(in the rows, 128 means zero)
Named turns come first, each shown by rows before and after it. Which turns, in which order, take the first row of each pair that follows to the second? Write the first one first, as in the answered first pair.
turn Zubag:
[106 155  86 147 137 128 132 127 147  92 140 127 160 134 115 133  94 136
 100 144 169 131 153 128 138 116 133 141 141 119 111 147] -> [113 119 128 126 165 159  95 104 158  89 107 150 110 135 138 128 144 117
 141 125 140 135 134 115 149 121 136 125 115 162 101  95]
[125 122 101 133  81 181 168 117 142 117 124 137 134 109 106 120 104 105
 129 132 174 109 113 150 120 127 146 159 133 112 124 123] -> [128 109 115 125  94 197 153 104 144 117 112 148 116 111 120 116 122  99
 148 126 163 112 106 148 123 129 149 154 125 127 120  98]
[132 131 124 186 114  86 117 128 102 163 147 142 117 105 101 159 144 110
  98 133  78 118  88 132 118 117 128 151 103 137 157 161] -> [120 185 118 103 153 114 151 125  97 129 160 135 140 130 122 144 120 107
  85 155 161 153 144 119 122  96 135 117 186 103 133  91]
[112 136 148  66 155 141 144 121 153 103 129 109 132 142 148 129 118 107
 149 137 155 142 146 129 168 133 104 133 145  66 149 134] -> [119  97 167 110 140 138 113 113 160 122 108 120 102 128 139 133 147 103
 170 122 102 119 105 130 169 142 103 155  87  96 155 160]
turn fezu:
[146 141 126 119 123 123 128 124 109 129 129 126 142 128 138 145 130 126
 134 135 133 142 137 129 139 117 119 117 134 125 132  96] -> [146 125 125 146 115 116 116 123 121 139 119 132 136 122 123 137 136 132
 135 121 105 122 126 121 144 125 123 132 106 133 137 130]
[135  99 133 153 142 142 109 123 155 122  94 145 100 137 128 127 153 132
 140 114 104 105 116 114 125 127 129 132  88 137 136 128] -> [130 130 130 103 167 157 127 122 152 102 101 139 111 148 140 113 140 126
 139 121 148 129 146 107 125 115 135 114 133 117 126  92]
[119 153 141 131 148 134 116 154 151 138 109 117 156 131 169 148 104 107
  99 103 122 137 135  89  87 142 120 133 128 111 136 106] -> [125 144 141 149 137 127 111 154 150 147 107 118 150 129 164 154 110 108
  96  99 109 133 128  92  82 144 121 138 115 121 140 122]
[101 145 102 136 144 123 137 146 151 107 131 115 164 124 105 106 101 154
 116 140 161 108 143  89 123 116 135 150 135 105 121 177] -> [119 166 115 134 129 104 138 151 101 125 165 111 151 125 145 169 100 131
 104 178 156 144 131 128  98 120 129 123 158 108 134 111]
turn Gof:
[156 138 101 146 122 134 136 132 101 134 152 134 157 102 106 147 129 121
 136 145 112 118 143 135 122 128 131 173 164 104 146 117] -> [157 126 106 159 118 133 132 127 101 139 145 138 148 100 106 154 139 116
 143 145  93 116 130 141 119 131 132 174 146 117 149 117]
[139 125 128 121 148 111 103 102 104 147 150 148  69 126 173 167 127 105
 119 113 127 160  95 172 111 120 137 129 143 165 133 100] -> [123 167  85 109 156 110 142 125 125 122 163 127 125 135 141 130  79 128
  91 114 183 152 135 157 121 110 138 146 178 115 128 160]
[106 186  94 109 128  97 164 136  83 116 168  91 168 125 134 151  78 127
  85 154 158 152 148 149 118 131 123 114 207  79 136  92] -> [105 122  92 207  91  74 130 135 112 139 144 103 158 103  84 138 102 138
  97 114  76  94  96 143 127 151 122 168 109 113 153 203]
turn tiden:
[110 101 121 157 142 121 135 149 152 137 123 126 139 131 117 110 133 132
 122 118 117 108 112 121 137 126 129 154 101 127 143 177] -> [103 120 133  94 172 150 144 137 144 121 125 123 135 144 144 102 135 128
 132 130 162 141 143 109 144 110 134 124 148 123 126 109]
[148 124 133 143 149  83 125 176 126 100 123 128 134 165 144  97 104 156
 107 122 137 161 129  63 163 132  99 178  92  81 151 211] -> [150 152 153  83 173 104 130 171 106  86 133 131 122 176 185 121 109 138
 114 144 169 199 149  69 153 118 102 138 142  81 138 122]
[122 105 138 132 119 140  99 140 146 128 114 148 127 129 124 128 149 131
 146 137 127  95 122 122 148 134 139 118 129 135 113 120] -> [128 108 139 127 117 143  99 134 143 126 117 151 122 130 125 131 146 130
 146 139 129 101 123 124 144 135 141 113 135 138 110 112]
[126 114 123 113 148 157 141 151 163 122 120 115 139 111 108 101 126 129
 116 108 149 136 130  78 142 115 139  95 119 127 141 151] -> [141 121 138 108 137 150 139 151 126 139 138 118 117 116 145 146 132 110
 116 135 140 166 116 105 123 115 136  70 132 136 144  92]
Then:
(two turns a pair)
[122 124 116 126 158 135 150 130 147 127 162 107 155 133 155 110 102 125
 112 124 147 134 145 133 142 128 138 138 158  91 141 162] -> [137  97 126 167 135 123 129 131 139 147 158 117 138 124 155 137 117 119
 116 125 101 126 111 150 133 138 134 146 119 115 150 176]  tiden, fezu
[147 103  90 101 147 167  99 156 177 119  99 174  92 113 132 107 157 137
 144 141  81 116 117 128 127 114 118 108 100 115 153 121] -> [150 149  57  98 134 140 137 178 153 122 135 152 131 114 130 125 114 147
 104 169 116 127 138 144 112 111 114 108 142  74 161 137]  Zubag, fezu
[114 159 147 103 156 140 117  94 147 111 112 119 122 127  94 117 133 138
 127 115 119 112 111 132 160 105 111 100  96 145  68 119] -> [123 155 139 139 126 113 113 104 132 133 123 116 118 121  93 149 132 140
 119 126  89 110  85 152 144 113 102 103  81 149  81 137]  fezu, tiden
[117 147 133 139 119 121 148 153 121 122 143 112 149 143 115 132 121 135
 107 120 152 129 132 135 130 109 136 150 157 107 131 130] -> [114 143 132 141 125 122 143 149 125 119 140 111 154 140 107 121 123 141
 107 116 151 122 133 127 134 111 138 157 152 109 132 145]  fezu, tiden
[116 136 118  87 153 148 138 127 145  99 118 126 136 140 121  77 128 117
 135 106 182 140 179 104 145 111 133 116 153 107 111 129] -> [125 103 147  91 156 158 108 109 141 106 106 142  97 136 143  96 161 104
 158 100 147 142 154 107 140 117 136 105 130 143 115  90]  Zubag, tiden
[128 119 130 147 135 151 114 116 154 113 124 143 126 120  92  80 124 124
 116  96 120 116 132  98 148 141 142 170 110 111 120 183] -> [156 120 149 161 107 126 103 115 100 148 155 148  95 115 138 163 137 100
 114 135  84 146  99 145 115 149 136 139 111 132 136 115]  tiden, tiden
[117 115 112 168 141 125 133 123 155 126  74 132 142 102  80  90  90 135
 125 123 121 142 161 148 161 107 128 130 125 106 121 190] -> [128 136 105 177 110  97 139 134 116 147 110 120 146 103  97 141  74 132
 105 155 119 161 149 181 137 109 117 121 143  96 136 169]  Gof, Zubag
[113 124 145 136 125 133 137 116 134 137 130  94 108 151 115 128 146 107
 146 142  76 137  91 125  83 137  90 152 103 180 135 116] -> [112 128 134 145 115 121 139 123 125 144 140  89 120 152 114 136 134 113
 133 150  80 131  90 135  77 139  83 154 103 176 137 128]  Gof, fezu
[114 134 135 110 134 181 156  99 166 127 113  88  91  95 147  51 152 110
 144 114 148 156 118  79 144 144 135 142 135 137 145  93] -> [107 165 111 115 123 162 180 117 156 126 134  73 126  94 130  60 119 122
 114 130 175 159 136  88 140 139 133 149 158 102 151 117]  Zubag, Zubag
[113 177 109 116  78 125 158 164 156 138 128 129 138 112 143 162 106  87
  95 162 108 112 108 158 109 143 121 132 121 114 144 138] -> [121 149 137 116  87 143 135 146 158 138 107 150 103 114 152 160 142  77
 124 149  79 109  89 153 113 147 124 127  95 150 140 113]  fezu, Gof
[102 145 133 113 136 122 152 143 144 115 115 139 139 128 105 106 107 133
 126 135 157 136 151 123 119 129 131 122 146 104 136 118] -> [111 116 139 162 114 103 136 143 143 131 109 139 127 122  94 123 126 132
 126 127 116 118 118 132 117 142 126 139 101 127 147 152]  tiden, fezu
[115  81 144 174 102 131 106 131 146 139 114 150 112 124 130 142 155 123
 146 121  96 100  97 139 132 143 127 147  74 156 126 156] -> [ 99  98 151 109 152 172 114 119 170 104  95 152 114 135 138  96 157 119
 162 109 148 113 133 108 151 129 138 131 105 144  99 120]  tiden, Gof
[115 122 132 122 138 162 130 118 174 143  76 129 135 117 130  88 137 125
 141  89 113 133 137 120 167 126 127 157 118 127 138 147] -> [123 134 108 159 101 128 139 135 153 166  98 117 155 110 119 123 114 132
 114 106  99 131 124 145 154 133 119 170 116 118 154 182]  Gof, Zubag
[119 109 141 101 155 147 139 126 118 130 116 135 133 153 150 121 164  93
 127 113 141 118 144  98 122 115 126 128 131 143 105 108] -> [125 118 122 151 111 101 147 141 100 151 145 126 149 146 135 156 144 102
  95 134 120 110 131 128 104 125 117 140 123 127 127 152]  fezu, Zubag
[106 138 135 136 138  90 163 140 105 135 128 140 158 112 125 157 128 120
 129 135 157 147 152 154 139 143 128 171 142 141 122 142] -> [107 108 160 135 146 111 143 126 116 134 107 154 131 111 130 149 158 114
 153 120 135 144 140 142 147 147 132 166 116 169 121 123]  Zubag, fezu
[137 131 155 113 137 133 120 122 117 143 140 137  97 127 159 160 152 110
 136 139 135 139 114 145 128 122 126 103 132 147 128  82] -> [129 142 149  89 155 147 128 121 134 122 128 135 108 137 153 129 145 115
 138 128 159 139 137 123 137 113 128 103 150 133 118  84]  fezu, Gof
[130 114 144 111 147 137 118 144 147  98 125 127  94 132 140 101 180 128
 150 125 110 152 128 112 164 142 123 141 128 128 111 117] -> [138 140 113 149 109  94 136 165 125 116 162 108 128 131 119 135 144 141
 117 150 108 147 124 140 145 151 114 158 135  99 132 166]  tiden, Zubag
[134 128  95 149  93  92 152 140 130 144 141 138 136 125 125 135 116 139
 102 141  96 111 118 121 125 135 128 128 120 120 119 142] -> [122 123 117  97 137 137 141 119 149 119 109 151 120 130 140  97 136 131
 135 121 119 119 136  91 146 130 136 117 131 130  98  98]  fezu, Zubag
[147 131 121 125 128  86 104 144  98 139 147  85 185 151 135 181 118 173
 101 144 142 120  97 154 115 121 122 176 123  85 133 150] -> [129 118 156  61 187 146  93 113 131 111 109 105 155 159 159 131 150 161
 141 119 169 127 118 117 138 110 131 154 137 104 105  83]  fezu, Zubag
[151 101 148 146 104 126 123 108 122 121  94 152 120 149 115 146 129 126
 153 133 125 132 127 137 130 118 136 121 104 151 130 113] -> [148 111 150 124 126 142 125 109 127 105  88 150 122 155 117 130 127 127
 157 131 146 136 139 127 140 115 136 118 119 145 122 100]  tiden, tiden
[114  63 111 145 128 177  96 139 166 117 111 144 135 151 105 126 108 144
 135  79  92 111 154  60 169 101 138 138  86  93  80 197] -> [113 108 108  82 150 199 121 139 145 100 132 136 145 168 134 130  91 138
 128 104 150 150 185  61 166  86 138 103 153  68  67 124]  Gof, Gof
[105 123 141  69 155 185 122 111 158 129  93 116 104 120 115  85 144 131
 160 136 126 129 161  90 126 139 129 113 117 134 116 126] -> [129 130 120 147  88 115 125 132 108 178 138 103 109 110 114 167 129 133
 127 172  71 130 117 148  91 152 115 123  95 129 148 157]  fezu, Zubag
[130 112 119 164 109 100 134 129 116 135 135 128 140 125 108 136 128 125
 105 144 101 128 109 140 109 139 122 136 123 134 141 156] -> [131  94 145 143 125 126 119 112 118 128 120 138 112 126 124 123 160 113
 125 134  94 130 102 132 116 136 127 123 116 154 132 120]  Zubag, Zubag
[143 141  96 129 104 123 136 113  91 166 142 111 102 124 124 133 165 148
 162 133 122 138 155 141 142 115 109 121 146 106  96  68] -> [135 130 103 120 121 147 131 104 115 152 120 116 100 125 119  95 173 152
 175 115 123 125 161 118 158 111 110 124 134 114  87  77]  Gof, Zubag
[136 115 127 125 102 111 117 126  92 132 146 137 144 110 156 183 128 106
 104 152 133 163 112 150 120 117 106 119 125 127 131 106] -> [116 126 113  98 121 130 138 130 121 105 130 129 177 119 127 128 103 122
 101 136 178 150 148 122 139 112 112 127 149  96 122 138]  tiden, fezu
[123 138 111 139 128 122 127 140 129 125 130 120 152 131 118 116 117 135
 105 121 128 115 140 125 126 126 123 147 133 119 131 148] -> [130 137 112 150 116 109 125 145 116 136 137 122 143 131 124 138 125 134
 104 131 120 120 132 137 118 127 120 146 126 128 143 141]  fezu, fezu
[145 105 186 130 141 127  83 136 133 112 114  99 104  88 116  98 170 124
 115 124 138 119  90 108 119  91  98 114  93 175 120  79] -> [134 137 163 100 159 138 107 143 151  89 121  87 137  94 101  63 142 140
  99 123 189 116 120  91 129  80  98 120 126 141 110  98]  fezu, Gof
[151 160  97 171 131  81 130 121 116 188 156 121 116 149 156 179 145 139
  94 141 123 188  96 166  77 117 129 110 147 110 158 141] -> [152 136 115 176 138  93 110 109 121 197 137 134  93 147 164 176 169 133
 117 129 102 184  79 163  81 118 132 112 123 135 159 126]  Zubag, Zubag
[155 140 147 156 103 130 106 114  85 146 117 139 129 141 161 173 116 140
 141 142 145 150 119 146 153 115 132  94 137 143 150 110] -> [138 151 135 124 132 153 116 110 111 117 105 137 147 148 149 121 103 146
 147 125 185 145 154 115 172 107 137 101 154 125 135 124]  fezu, fezu
[114 109 129 110 133 161 129 133  77 136 121 133  95 140 166 162 140 125
 153 169 118 178 116 138 112 148 122 120 141 163 126  70] -> [ 91  86 126 105 163 188 122 128 130 108  83 137 104 140 132  91 146 136
 167 125 127 147 131  94 140 143 133 143 115 165 112 121]  fezu, tiden
[119  90 163 150 169 121  93  86 182 101  86  97 162 130 144 131 154 125
 120 107 111  87 135 145 165 176 113 115 112 112 156 206] -> [144  96 180 148 155 108  88  86 137 127 110 102 133 133 186 196 170 110
 119 138  94 123 116 181 140 182 107  83 130 126 168 128]  tiden, tiden
[120 109 153 131 132 119 123 135 133 136 127 138  87 118 123 157 107 121
 165 101 128 133 109 124 139 133 120 117  90 136 111 118] -> [115 118 150 109 140 126 125 130 140 124 126 138  91 123 128 142 102 122
 166  97 141 133 121 118 143 126 120 114 102 132 105 110]  tiden, tiden
[124 117 158 146 128 149  71 119 143 146 108 145  89 137 116  82 157 140
 142  88 111 120 102  98 125 130 120 117  92 151 127  95] -> [126 135 126 188  91 116  87 143 134 160 133 128 124 136  84  95 124 158
 109  99 111 104 105 114 119 133 115 146  91 125 145 164]  fezu, Zubag
[130 120 138 118 137 132 128 127 123 118 107 142 122 131 141 143 145  97
 137  99 100  99 124 124 124 108 139 114 139 126 141  64] -> [125 139 128 109 135 129 144 135 119 112 115 134 135 133 138 142 128 101
 128 108 120 106 140 124 121 102 143 110 162 113 141  63]  tiden, Gof
[135 131 115 170 101  92 129 137 138 146 139 116 140 117 106 137 114 130
 117 130 103 115 115 141 122 130 132 162  98 130 151 185] -> [142 161 132 106 122 112 136 134 107 141 154 122 120 129 157 169 120 112
 122 154 133 160 132 153 109 117 135 117 155 129 137  78]  tiden, tiden
[123  97 146 128 132 140 115 110 127 139 144 135 105 123 141 126 163 111
 134 107  99 124 102 126 105 121 109 116 115 147 132 111] -> [118 125 138  91 146 146 135 113 124 127 159 123 119 133 148 122 146 111
 123 117 137 140 126 126 107 114 111 100 152 134 122  84]  Zubag, Zubag
[129 102 121 116 144 159 115 130 147 114 102 127 105 132 114 108 152 122
 161  99 123 115 129 105 145 119 128 141 107 141 120 130] -> [130 145 108  91 143 149 140 142 122 111 136 109 133 138 133 133 122 121
 141 130 161 140 152 125 131 111 127 120 162 109 124 100]  Zubag, tiden
[125 140 112 113 131 125 146 138 116 140 153 115 149 119 132 137 112 131
 112 138 143 140 139 135 124 126 116 123 154 112 130 140] -> [125 125 110 142 122 117 140 138 122 148 147 114 144 116 121 129 118 136
 108 129 125 125 127 132 129 131 118 139 128 119 135 169]  tiden, fezu
[136 123 122 114 141 162 128 117 152 105 122 133 134 139 114  85 139 138
 128 100 152 113 139 109 137 117 128 122 133 112 127 139] -> [148 143 125 102 130 153 135 117 120 118 150 129 130 145 137 128 132 127
 120 130 159 143 137 133 119 115 122 101 159 112 131  92]  Zubag, fezu
[131 107 154 137 134 143  98 125 132 138 110 142  95 120 154 130 159 117
 160 127  84 124 111 130 130 126 140 116  92 152 118  85] -> [117 137 141  88 163 164 124 131 143 113 111 132 118 129 151  93 139 126
 155 123 136 131 149 105 140 108 147 108 136 122 103  71]  tiden, fezu
[127 159 100 141 167 147 161 148 128  95 133 116 123 184 153 146 139  92
 117 177 132 162 127 151 132 126 130 123 119 108 139 103] -> [135 148 102 168 150 133 155 149 119 108 135 120 119 177 146 161 146  94
 118 176 107 156 110 158 126 131 129 130  99 117 144 112]  tiden, Gof
[148 130 143  98 168 165 114 114 133 118 123 166 101 134 126 129 149 104
 139 120 123 178 130 109 121 118 145 113 121 144 111  49] -> [157 160 122 113 141 133 133 129 100 130 159 152 124 136 127 166 120 106
 107 155 133 188 126 138 103 118 141 112 146 118 126  52]  Gof, tiden
[110 148  94 141 132 139 149 151 140 102 146  96 164 137  74  89  90 171
 107 122 158 101 149 115 143 109 111 163 132  88 131 175] -> [121 170  95 136 113 116 155 157 101 123 180  91 158 138 105 140  81 162
  86 152 162 130 141 144 121 113 104 146 153  81 141 134]  Gof, Zubag
[124 120 128 139 120 105 138 145 115 140 136 118 118 130 128 153 106 148
 121 145  94 137 119 123 111 128 131 131 109 137 144 146] -> [116 123 116 135 130 115 148 147 128 132 130 115 134 130 113 126  93 156
 117 135 111 127 137 112 119 122 131 136 114 126 139 167]  Zubag, Gof
[138 139 159 126 119 143 125 126 128 133 118 128 100 115 154 174 159 129
 131 128 105 108  91 109 109 126 137 122 126 150 141  83] -> [135 164 147 102 125 145 141 128 122 126 130 117 120 120 156 171 139 135
 119 139 135 117 114 109 106 120 138 113 157 126 139  71]  Zubag, Zubag
[109 166 138 124 104  97 134 160 125 129 172 121 135 133 100 152  86 159
 120 167 143 142 130 160 110 128 136 124 152  94 121 146] -> [115 106 179 150 112 116  93 142 140 136 131 149  88 127 104 148 142 145
 156 138  80 124  93 148 118 144 139 131  89 147 117 144]  Zubag, tiden
[135 143 148 118 144 119 136 110 125 107 121 118 110 117 135 168 155 144
 144 114 122 157 131 156 128 139 101 121 138 146 153 119] -> [124 149 133 107 155 126 151 115 147  90 112 116 132 117 116 137 138 149
 144 105 146 148 153 140 138 132 102 129 146 132 150 144]  tiden, fezu
[115 100 139 131 114 113 124  94 146 134 156 139 124 101 172 106  97 122
 169 103 118 106 117 128 142  94 130 127 111 159 176 107] -> [109 109 122 131 113 113 135  99 153 126 158 133 148 103 155  88  79 131
 158 100 134  99 134 117 143  90 130 138 119 143 176 137]  Gof, Gof
[126 135 138  86 174 152 125 123 124  95 103 117 150 157 124  99 127 132
 131 134 131 111 157 102 126 133 123 108 152 127 125 114] -> [140 125 157  96 161 151 110 117 106 110 105 126 123 153 143 131 147 120
 136 140 107 119 134 115 115 137 120 101 141 145 127  85]  Zubag, Gof
[118 120 110  98  94  87 203 174 175 132 129 147 131 132  85 115 125 141
 127 140 122  93 121 111 152 106 144 153 109 106 132 162] -> [115 100 130  82 114 111 182 154 189 129 112 159 111 131  91  99 150 130
 149 123 116  92 117  97 165 106 149 146  97 125 123 135]  Zubag, Gof
[118 140 108  99 139 123 134 116 123 114 116 124 143 125 143 130 105 143
 136 127 136 123 139 107 125 135 139 119 132 144 124 112] -> [114 123 116 108 138 127 124 113 128 117 102 130 131 121 143 124 117 138
 147 125 120 116 130 103 128 134 142 128 111 157 123 118]  Zubag, tiden
[129 139 117 133 145 138 138 148 120 108 158 133 152 137 124 116 108 134
 117 133 144 125 152 122 125 127 135 127 139 129 126 132] -> [135 113 143 144 148 148 112 136 114 115 139 148 119 131 136 123 140 123
 136 121 111 122 131 122 124 135 132 125 113 162 132 107]  Zubag, tiden
[129 145 170 153 128 146 152 138 102 139 137 130  98 130 139 166 142 104
 125 169 123 142  97 117 118 141 118  97 155 136 114  58] -> [105 145 155 125 163 178 161 131 147 104 107 129 123 135 111  96 132 120
 133 139 166 123 132  76 144 134 128 113 164 119  97  92]  fezu, fezu
[113 134 149 137 119  77 147 114 137 147 126 125 148 144 111 168 115 148
 120 165 109 125  74 141  93 116 118 157 139 142 134 163] -> [ 96 137 139 121 135  94 153 113 163 126 115 123 160 145  94 129 108 154
 121 153 132 117  95 120 111 112 123 164 147 128 128 186]  Zubag, Gof
[129 115 171  80 171 143 142  59 123 143 143 145 114 128 172 152 138 128
 150 155 155 167 133 146 103 164 119 110 144 146 145  83] -> [129 135 156  86 159 127 155  71 112 149 159 133 129 127 173 166 115 131
 134 165 161 167 133 157  98 166 117 109 159 131 148  97]  tiden, Gof
[152 135 120 178 100  91 112 139 104 148 158 124 146 134 123 166 117 112
 119 150  86 118 116 160 121 127 127 125 106 130 143 140] -> [144 111 129 181 106 102 103 131 121 141 137 132 135 129 115 145 133 113
 136 134  70 106 110 146 131 134 129 132  86 144 139 152]  Zubag, fezu
[123 129 122  90 183 147 112 138 150 111 143 126 140 151  92 162 143 102
 150 127 150 128 185 128 130 147 129 101 167  81 129 106] -> [122 121 117 104 181 145 113 143 168 105 133 123 151 148  72 144 140 110
 147 113 149 111 186 117 136 145 131 114 153  75 124 142]  Gof, Zubag
[126 131 131 155 120 167 118 151 168 119 104 166 127 116 108 151 153 115
 156 132 123 112  81 103 116 129 124 138 102 134 143 150] -> [118 145 129 123 145 185 128 149 177 104 101 165 132 123 111 133 149 118
 160 132 152 120 106  88 125 122 127 127 126 124 131 135]  tiden, Gof
[125 115 125 138 153 151 112 126 152 112  96 148 122 127  99  92 121 136
 160 110 115 123 133  89 172 115 154 136 118 139 121 155] -> [136 157 125 100 149 142 133 134 109 116 132 142 124 135 141 142 107 122
 139 151 142 163 150 117 150 111 149 105 175 126 120  81]  Zubag, tiden
[115 130 148 107 167 164 106 115 167 121 108 125 122 149 126  79 142 130
 152 102 145 142 144 130 101 135 136 114 110  92  90 127] -> [131 141 156 102 151 151 108 118 134 138 131 122 113 151 155 129 139 118
 151 125 143 166 134 157  84 138 132  98 126  98  94  78]  Gof, fezu
[152 116 110 161 171 148 115 114 162 173 125 124 103 103  98  98 167  78
 144 129 105 150  82 102 129 118 174 131 122 120 121 160] -> [140 136 102 127 190 161 128 112 166 159 131 121 116 108  99  82 154  80
 138 134 140 163 109  92 137 107 173 125 151 101 111 144]  tiden, Gof
[141 166  98 140 101  98 150 148 117 145 163 114 157 132 119 168  84 135
  99 161 142 122 136 149  95 133 134 144 147 101 128 139] -> [127 165  90 121 122 115 157 145 141 128 146 113 171 138 101 129  81 140
 101 144 158 113 154 127 105 126 137 148 152  93 118 160]  fezu, fezu
[156 144 123 156 118 111 103 143 161 149  92  97  94 142 103 155  86 117
 149 113  84 142  93 152  90 139 118 132  82 115 120 148] -> [150 139 129 147 128 122 101 139 173 142  83 101  93 139  99 138  88 117
 154 102  83 135  92 139 100 140 126 134  77 123 112 153]  Gof, fezu
